Some points, each followed by its number:
[-0.1 -0.5  0.4 -2.5 -0.1 -0.8  1.  -1.   0.  -0.8  0.  -0.5 -0.6  0.5
  1.  -0.9] 0
[-0.6  0.   2.1  0.4 -0.6  0.7  0.   0.7 -0.8 -1.  -0.4 -0.8  0.2  0.7
 -0.3 -0.6] 1
[ 1.4  0.9 -0.1  1.8 -1.  -0.8 -0.6  0.7 -0.6 -0.5 -1.8 -0.3  1.4  0.1
  0.5  0.3] 2
[ 0.1  1.  -0.3 -1.7 -1.1 -0.7 -0.7 -1.4  0.3  0.5 -1.3 -0.3 -3.7  0.3
  0.7 -1.9] 3
[ 0.7  0.6  0.2  2.5  0.2 -1.6  0.  -0.4 -0.4  0.2 -0.9  2.6  2.4  1.1
  0.7  1.1] 4
[ 0.3 -0.6  0.8  1.2 -1.9  1.2  1.   1.1 -0.3  0.4 -0.5 -1.6 -0.1 -0.7
 -0.6 -2.1] 5
[ 0.8 -0.3 -0.6 -2.5 -1.   1.2  0.1 -0.2 -0.4 -0.5 -0.2 -0.4 -1.5 -0.4
  1.1 -0.3] 6
[ 0.9  2.6 -1.5  0.  -0.2  0.9 -2.1 -1.2 -0.4  2.6 -0.9  0.2 -1.8 -1.4
  1.1 -2.4] 7
[-0.7  0.  -1.1  1.9  0.3  1.3  0.   3.2 -1.6 -0.1 -0.8  0.1  2.4  0.
 -2.8 -0.1] 8
[-0.5 -0.9  0.   1.2 -0.6  0.1  0.   0.7 -1.5 -0.8  0.8 -0.6  0.2 -0.2
 -1.6  0.1] 9
[ 0.5  0.7 -1.2 -1.5  1.3 -0.6 -0.3 -1.6  1.6  1.8  0.4 -1.7 -4.  -0.9
  1.6 -1.1] 10
[ 1.   0.1 -0.2  0.   0.4 -0.3 -0.9 -0.8  0.1 -0.3 -1.5  1.6 -2.7  0.
  2.7 -1.8] 11
[ 0.5  0.7  0.1  1.  -0.4  1.2 -0.3  0.   0.2  0.7  0.8  0.2 -0.7  0.3
 -0.1 -1.5] 12
[ 2.3  0.2 -2.4 -0.5  0.6  0.2 -0.1 -1.8  0.6 -0.9 -0.1 -0.6 -1.8  0.3
  2.1  0.6] 13
[ 1.  -0.8  0.9  0.5 -1.1  0.   0.2  0.8  0.3 -0.9 -2.   0.6  2.   0.3
  1.2  0.6] 14
[-0.7 -1.7 -0.4  0.2  0.1  0.3  1.  -1.2  1.2  0.1  0.4 -0.1  0.5  0.7
  1.1  1.8] 15
[ 0.5  1.3 -1.5 -1.8  0.3 -1.2 -1.5  0.2  0.2 -0.1 -0.3  0.9 -2.4  0.
 -0.6  1.1] 16
[-0.6  1.   0.4  1.4  1.3 -1.2 -1.9  0.4 -1.5 -0.5  0.6  2.1  2.3  0.
 -1.1  1.1] 17
[-0.2  0.4 -0.7 -3.1 -0.5 -0.4 -1.6 -1.5 -1.5  2.3  0.2 -0.2 -2.6 -2.1
 -1.7 -0.6] 18
[ 0.4 -0.3 -1.1  0.3  0.7  0.2  0.   1.5  0.4 -0.4 -1.  -0.9  2.1  0.1
  0.1  0.5] 19
[ 1.5  0.2  0.   0.8 -0.6 -0.7 -0.7 -0.8 -1.   2.  -0.1  1.  -2.7  0.5
  0.4 -1.5] 20
[-0.6  0.   1.3  0.  -1.8  2.2  1.7  0.9 -0.4 -1.4 -1.  -1.6  1.2  0.3
  0.  -0.2] 21
[-0.1 -0.2 -0.7 -0.9  0.3  0.2 -0.7 -0.9  0.  -0.1  1.2  1.3 -1.4 -0.2
 -0.1  1. ] 22
Which five points above are nearest to each new point, looking only along the 4 directions in which the numbered points spread most? Their numbers follow each, nearest first.
[ 0.8 -0.2 -0.4 -2.4 -0.5  0.4 -1.6 -1.6 -0.6 -0.6 -2.1  1.  -3.2  0.7
  0.8  0.3] >> 13 10 3 6 16
[-0.8 -0.6  0.1  0.3 -0.1  2.   2.   1.4  0.1 -0.9  0.  -0.8  1.  -0.5
 -2.1  1. ] >> 9 1 21 19 8
[-0.1  1.4  1.2  0.2 -0.2 -0.6  0.2 -0.4  0.7  1.  -0.6  0.1  0.1 -0.1
  0.4 -0.6] >> 12 2 1 20 19
[-0.2 -0.5  1.6  0.2  0.3 -0.2 -1.   0.7 -0.4 -1.1 -1.1  0.3  0.2  0.9
  0.   0.2] >> 19 1 2 14 9
[-0.2 -0.8 -0.4  0.8 -0.3  0.3  0.5 -1.3  0.9  0.   0.3  0.4 -0.8  1.6
  1.3 -0.6] >> 0 13 15 6 12
[ 0.3 -1.8 -0.2  0.5 -0.1  0.3  1.1 -1.4  2.2  0.  -0.5 -0.7 -0.2  0.5
  1.4  0.6] >> 15 0 13 6 14
[-1.2  1.7  0.6  1.5  0.3 -0.4  0.6  1.4 -1.4  0.2  0.5  0.4  2.8  0.3
 -2.1  1. ] >> 8 17 9 19 2
[-1.7 -0.7  0.8 -0.6 -1.5  0.6  0.5  2.  -2.   1.5 -1.4 -1.7  0.3 -1.4
 -1.  -0.8] >> 5 1 9 21 12
[ 1.  -0.5 -0.9 -0.6  0.9 -1.  -1.2 -0.6  0.3  1.8  0.7  1.9 -2.1 -0.9
  0.6 -1. ] >> 16 20 22 11 3
[-0.3 -0.5 -0.3 -1.   0.3 -0.9 -2.1 -0.7 -1.8 -0.2  0.   0.7 -1.9  0.4
  0.1 -0.8] >> 16 22 20 12 6
[-1.6  0.3  1.7  0.2  2.1 -0.2 -1.1  2.  -1.7  0.9  0.7  1.2  2.8  0.
 -1.9 -1.4] >> 8 9 17 19 1
[-0.9 -0.4  0.9 -1.1 -0.7  0.8  1.3  1.2  1.1  0.3 -0.4 -0.4  0.  -1.3
 -1.6 -1.1] >> 1 9 5 21 12
[-2.4 -0.4  0.5  1.2  1.2 -0.5  0.8  1.1 -0.7 -1.2  1.5  0.6  2.8  0.6
 -0.9  0.5] >> 19 9 8 17 1
[ 0.3 -0.9  0.3 -2.4  1.  -0.4  0.8 -1.6  1.6  0.7  0.7  0.8 -2.6  0.1
  1.3 -0.7] >> 13 0 6 10 3
[-1.  -0.1  0.9  1.5  0.2 -0.6  0.7  0.8 -0.2 -0.3  0.   1.5  1.9  1.7
  0.   0.9] >> 19 14 2 4 17
[-0.1  1.1  0.2 -0.4  0.9 -1.3 -0.4 -0.3  0.8 -0.3  0.   0.7 -1.8 -0.6
  1.9  0.4] >> 13 22 16 11 0
[ 0.4 -1.4 -0.3 -1.3  0.6  0.4 -0.1  0.4  0.1 -1.8  0.8  0.6 -1.   1.2
  0.8  0.9] >> 15 0 22 6 19
